The rows below fall into families. The same turns and mirrors carry the whole set onto itself and the rows of a family onto each other. For each named row, which other rows are in its family? Write them in the order they are listed.
These 36 rows form 6 families of 6 rows each.
Riv: -2.66	-1.71	1.23	-2.99	0.45	-0.30	1.11	2.17
kozep: 1.95	-1.38	0.00	1.95	-3.09	1.22	-1.82	0.57
lazap: -0.22	0.51	1.37	-1.49	3.86	-1.51	1.89	0.99
vuz: 2.80	0.60	-0.82	3.35	0.10	-0.15	-1.26	-0.27
Fato: -0.84	-1.29	1.92	-1.02	-2.18	2.34	-2.25	1.81
givu: 3.03	1.82	0.47	2.69	0.26	-0.94	0.32	-1.11
teted: 1.25	-1.19	0.20	0.60	0.78	-1.26	3.88	-2.66
lilil: -0.51	0.60	3.27	0.30	-2.61	1.25	-2.10	1.15
kova: 0.78	-1.62	-0.92	2.63	-2.76	2.25	0.33	-0.16
sev: 0.37	-3.04	-0.80	2.26	-2.42	0.75	-1.61	-0.67
zeto: 2.09	-0.64	-1.37	1.42	2.14	-1.73	2.86	0.02
vovu: -2.39	-1.82	1.97	-2.62	0.46	-0.23	1.39	2.51
pufas: -3.09	-2.99	1.24	-2.61	0.05	-0.18	0.26	0.64
gozaz: -1.54	-0.73	2.86	-0.39	-1.41	1.65	-2.12	2.53
Kelil: -0.65	1.62	2.87	-2.25	2.18	-1.52	1.60	0.42
zaf: 0.59	-2.28	1.13	1.99	-3.57	1.36	0.47	-1.63
gep: -0.38	0.83	0.90	-1.83	3.69	-1.81	1.49	0.70
litut: -1.77	-0.54	2.38	-0.72	-1.49	1.35	-2.51	2.22
tuli: -1.81	-1.43	2.29	-3.61	-0.20	0.01	0.24	2.03
vorut: 2.40	0.12	-0.18	2.78	1.00	-1.24	-1.72	-1.86
Dal: 3.55	-0.07	-1.38	2.51	0.35	0.24	-0.24	-0.92
zik: 2.58	-0.07	-1.03	-0.10	2.32	-1.98	2.36	-0.70
til: -0.17	-0.09	0.87	-2.94	3.21	-0.84	1.94	0.61
panot: -0.99	-0.01	1.88	-2.06	3.42	-2.11	0.16	-0.63
subed: 2.41	0.75	1.43	2.78	0.26	0.80	0.19	-2.94
zutov: 1.85	-0.62	-1.97	1.12	2.01	-1.86	2.47	-0.38
vivef: 0.35	-1.92	-0.43	2.16	-3.08	1.25	-1.52	1.17
panaf: 0.68	-0.62	-1.30	0.18	2.01	-0.48	4.07	-0.90
fusu: 0.72	-2.06	0.12	2.56	-3.01	1.35	-1.20	1.48
tiba: 0.74	-1.90	-1.69	0.42	2.37	-2.06	2.10	-1.76
mebe: -2.84	-1.84	1.45	-2.24	-0.90	1.67	1.73	1.35
foni: -1.18	-0.24	4.01	-0.15	-1.59	2.32	-1.37	-0.79
vug: -0.48	0.79	3.11	-1.56	2.80	-0.21	1.83	-1.80
pabam: -2.29	-2.25	2.84	-2.36	-1.10	0.32	2.33	-0.60
nos: -1.34	-1.02	2.74	-0.22	-1.35	0.67	-3.62	0.48
Suzo: 2.95	0.31	-0.43	3.63	0.28	0.08	-0.69	-0.04

Which other rows belong to the same family as mebe? givu, lilil, kova, Kelil, panaf
Which other rows belong to the same family as vug? teted, zaf, subed, foni, pabam
Which other rows belong to the same family as gep? Riv, vuz, litut, zutov, vivef
Which other rows belong to the same family as fusu? lazap, zeto, vovu, gozaz, Suzo

